(in the rows, 128 means zero)
Each named turn below is shown by a few rows before and after it. Which turns, in which order, take the first row of each later pair to the second? The first pair is answered.
C:
[116 121 112 109  98 132 140 129 124 127  99 137 129] -> [115 120 111 117 100 125 134 125 130 130 101 142 124]
[115 144 127 135 117  96 137 110  96 118 133 143  97] -> [115 143 128 138 115 103 127 138  94 106 123 121  97]
[173 119 119 105 109 143 134 165 156 142 117 136 166] -> [175 120 117 100 113 139 143 147 162 155 126 145 171]
[154 120 138  73  67  67 167 115 121 141 158 167 135] -> [159 109 111 130  54  54 110 180 144 110 126 118 129]
Q:
[160 121  97 171  91  98 130 164 147 105 123 112 116] -> [146 131 107 166  85  83 139 152 115  82 127 118 108]
[121 140 171  73 141 134 188  76  83 143 152 157 128] -> [126 125 184  72 165 185 172 127 111 153 138 136 156]
[ 94 125 150 132 116  85  91 124 113 123 135 140 110] -> [ 91 119 165 129 133 117  86 151 112 122 125 130 121]
[117 119 130 142  81  77 135 121  82  70 124 100  88] -> [120 110 155 132 115 137 117 180  88  71 103  75 111]
N:
[101 129 117 178 105 130  75 172 128 110 115 106 102] -> [ 63 147 171 134 130 136 114 123  81 108 135 136  94]
[ 89 130 137 144 135  91 117 122 111 119 120 111 113] -> [108 143 142  97 110 106 164 118 100 131 132 135 132]
[116 132 134 134 154 132 110 109 119 129 130 130 133] -> [134 131 135 110 138 142 141 118 121 136 134 138 140]
[146 109  76 133  84  86 157  67 146 180 157 174 116] -> [145 105  60 165  87  75 124  84 159 171 146 155 109]
P:
[ 93 135 145 123 134 166  87  93 136 141 135 133 110] -> [111 135 113 140 106 133  82  86 149 132 133 125  98]
[137 103 115 122  93  86 117 160  94 126 112 111  98] -> [128 107 143  94 106 115 135 169  73 123 112 111 113]
[103 134 140 121 159 130 128 110 115 131 135 135 127] -> [111 131 120 139 151 112 120 103 126 133 129 132 115]
[ 91 131 145 138 177 154 104 145 115 112 127 153 127] -> [ 98 129 113 170 165 121  82 139 132 109 120 147 113]
Now pairs of rows:
Each pair is 2 to 3 turns apart.
[147 116 124  95 107 119 161 139  98 128 128 118 111] -> [113 110 142 128 155 117 116 139  95 120 123  93  99] | Q N N
[150 146  91 110  69  72 162  98 127 123 144 153 127] -> [121 127 140 135 140 158  99 205 126  92 102  87 148] | Q Q N
[160  97  62 206 137 128  60 107 214 184 102 134 130] -> [135 151 121  95  63  96 192  33  71 140 146 197 118] | Q N P
[140 110  94 156 151 123 115  92 181 175 134 136 136] -> [148 116  97 129 125 117 140  76 161 172 147 156 139] | N N P
[115 127 128  89  87  77 144 124  72 116 146 125 123] -> [143  92 115 101 120 147 111 192 145 152 123 101 165] | Q Q
[153 127 123 120 119 168 132 171 125  92 109 102 166] -> [116 125 140 132 170 179 108 151 120 100 110 100 166] | P N
[164 121 146  88 112 189 161 166 127 130 113 126 178] -> [112 106 137 174 189 153  78 132 165 147 100 105 141] | N N Q
[168 128 137  88 116 153 156 143 124 149 131 133 153] -> [162 125  90 154 107  90 108 120 142 140 125 117 119] | N Q
[105 139 129 114 127 101 135 112  93 113 139 140 114] -> [125 128 125 111 156 156 136 125 141 151 132 144 147] | Q Q C
[109 112  78 161 118  84  92 129 150 157 127 135 110] -> [105 133 136  73 114 128 168 127  84 142 146 161 136] | N N Q
[174 120 107  75 152 165 129 146 156 143 122 136 148] -> [140 117 124  97 198 165 104 134 142 144 111 125 136] | P N C
[ 92 125 165  78 156 194 148 102 114 141 133 146 151] -> [151 120  97  84  92 168 161 104 157 159 142 153 158] | N Q P
[137 135 138 100 144 183 153 127 157 156 126 137 144] -> [114 153 156  87 134 152 169 109 114 128 138 141 126] | Q Q Q
[134  93  93 166 150 122 105  85 205 168 137 136 117] -> [ 95 116 136 168 127 103  96 164 101  64 114  82  91] | Q C
[119 162 122  91 138 121 140  83 131 123 173 154 122] -> [112 141 116 129 177 152  91 119 176 132 150 128 133] | Q Q P
[ 76 148 144 165 160 102 108 108 105 103 124 111  88] -> [106 122 120 183 174 139  85 138 169 138 113  98 117] | Q Q
[ 87 164 123 133 136  66 126  77  84 142 120 104  88] -> [152 141 108 111 104 149 133 203 127 136  97  69 150] | Q N N
[164 134 128  94 121 166 165 142 153 128 139 137 155] -> [160 126  92 159 131 119 105 137 179 120 128 117 129] | Q N
[109 135 131 113 137 129 142  72 149 144 138 154 123] -> [134 124  96 138 113 115 121  94 174 143 134 141 118] | P N N
[ 93 125 157 151 148  94  78 178 106  92 106 105 135] -> [165 125 127  79  96 134 165 157 130 145 129 162 180] | C N
[142 151 123 102  84 129 170 159  96 111 129 124 133] -> [ 82 143 159 137 154 121 114 135  86 106 121 109 112] | Q N N
[164 110 158 115 128 181 172 138 117 147 108 169 178] -> [169 119 139 122 101 126 180  87 117 151 124 185 156] | Q Q
[ 92 132 187  89 184 196 138 128 118 142 110 128 169] -> [130 110 102 173 144 148  67 176 183 134  89  87 149] | N N P
[135 101 127 113 157 150 144  85 151 160 130 162 137] -> [ 99 117 152 110 156 119 148  77  98 124 133 158 114] | Q P Q
[162 120 102 146  72 113 125 152 127 117 117 129 128] -> [125 131 120 154  94  93 115 140  97  97 122 119 102] | Q N
[147 125  97 125 105  88 157  65 132 148 170 158 117] -> [174 117  68 150  80  96 143 125 160 138 155 131 127] | P N
[ 90 146 143 141 105 102 112 135  68  76 141 111  90] -> [139 131 141 101  95 188 143 195 116 109 131 114 156] | P N Q
[127 130 146 105 124 162 166 136 127 131 138 128 152] -> [129 135 135 105 115 131 174 107 117 132 140 139 138] | Q Q Q
[119 138 111 137 115  67 128  61 129 128 135 141 111] -> [130 134  92 150 108  63 106  82 142 132 131 130 106] | N N N
[104 166 146 124 124 126 129 167  71  92 126 103  89] -> [154 142 127 114 118 181 133 204 129 126 117 102 132] | N Q
[133 119  88 139 118  74 137  43 161 144 140 146 114] -> [150 120  79 135 100  82 144  51 172 144 137 141 123] | N N
